kito: [119 139 180  83 109 150 160 140]
ser: [167 131  61 190 138 167 138 134]
gep: [117 164 122 118 132  77 156 150]
Zameb: [117 108 139 118 170  92 138 109]
Dilu: [102  99 135 126 171 137 137 101]
Mil: [139 119 148 134 109 152 117 116]
find: [139 118] -> Zameb
len: [117] -> 1
then: [ 61 190 138] -> [167]
find: [139 119] -> Mil
howmany ser: [137] -> 0
then: [138 167] -> [138]

Vafam: [138 135 120 125 126 146 138 135 118 134 135 132 118 143 146 125 128 128
 137 139 137 120 117 128 111 135 124 125 138 127 142 147 123 111 124 125
 128 133 125 123 128 137 136 129 123 134 133 122 147 115 129 111 130 114
 113 123 112 115 119 125 141 126 128]
Dube: [153 141 119 130 137 125 141 151 139 134 135 121 142 143 126 123 123 121
 125 125 126 130 115 120 127 141 121 134 131 129 143 110 130 135 127 139
 114 131 140 149 136 140 127 138 123 135 149 109 143 131 125 115 134 141
 138 124 131 116 124 122 128 135 127]
Nima: [138 135 120 125 126 146 138 135 118 134 135 132 118 143 128 125 128 128
 137 139 137 120 117 128 111 135 124 125 138 127 142 147 123 111 124 125
 128 133 125 123 128 137 136 129 123 134 133 122 147 115 129 111 130 114
 113 123 112 115 119 125 141 126 128]
vis: [127 123 127 128 129 135 125 119 119 127 127 133 118 125 135 129 130 132
 133 133 132 124 131 131 123 124 130 124 130 127 191 143 125 116 127 121
 116 128 121 116 124 125 131 123 129 146 122 137 126 125 130 129 126 117
  69 128 121 129 127 130 132 125 128]
Dekad: [140 142 121 125 125 138 144 148 129 136 138 126 131 148 139 123 131 123
 132 133 133 124 112 122 153 141 120 130 137 128 147 128 126 126 125 134
 118 133 134 140 134 151 133 136 122 137 146 122 151 127 126 108 133 128
 125 122 119 111 119 122 136 133 127]
len: [138 135 120 125] -> 4
len: [138 135 120 125 126 146 138 135 118 134 135 132 118 143 146 125 128 128
 137 139 137 120 117 128 111 135 124 125 138 127 142 147 123] -> 33
then: [153 141 120 130 137] -> [128]
len: [127 123 127 128 129 135 125 119 119 127 127 133 118 125 135 129 130 132
 133 133 132 124 131 131 123 124 130 124 130 127 191 143 125 116 127 121
 116 128 121 116 124 125] -> 42
then: [137 146 122] -> [151]
len: [153 141 119 130 137 125 141 151 139 134 135 121 142 143 126 123 123 121
 125 125 126 130 115 120 127 141 121 134 131 129] -> 30
find: [128 135 127] -> Dube

Goga: [142 179  96 131 134 154 136 137 117 137 121]
lut: [127 122 135 112 139 135 127 114 110 118 125]
zem: [119 118 137 133 133 122 132 126 121 121 117]
Div: [127 167 169 122 116 134 158 106 113 188 153]
Giguz: [153 117 108 124 153 106 143  92 113 176 134]
kera: [113 158 167 116 169 106 127 134 122 117 136]
Tunez: [156 135 136 131 132 171 179 166  97 126 145]
len: [127 167 169 122 116 134 158 106 113 188 153] -> 11
find: [127 167 169 122 116 134 158 106 113] -> Div

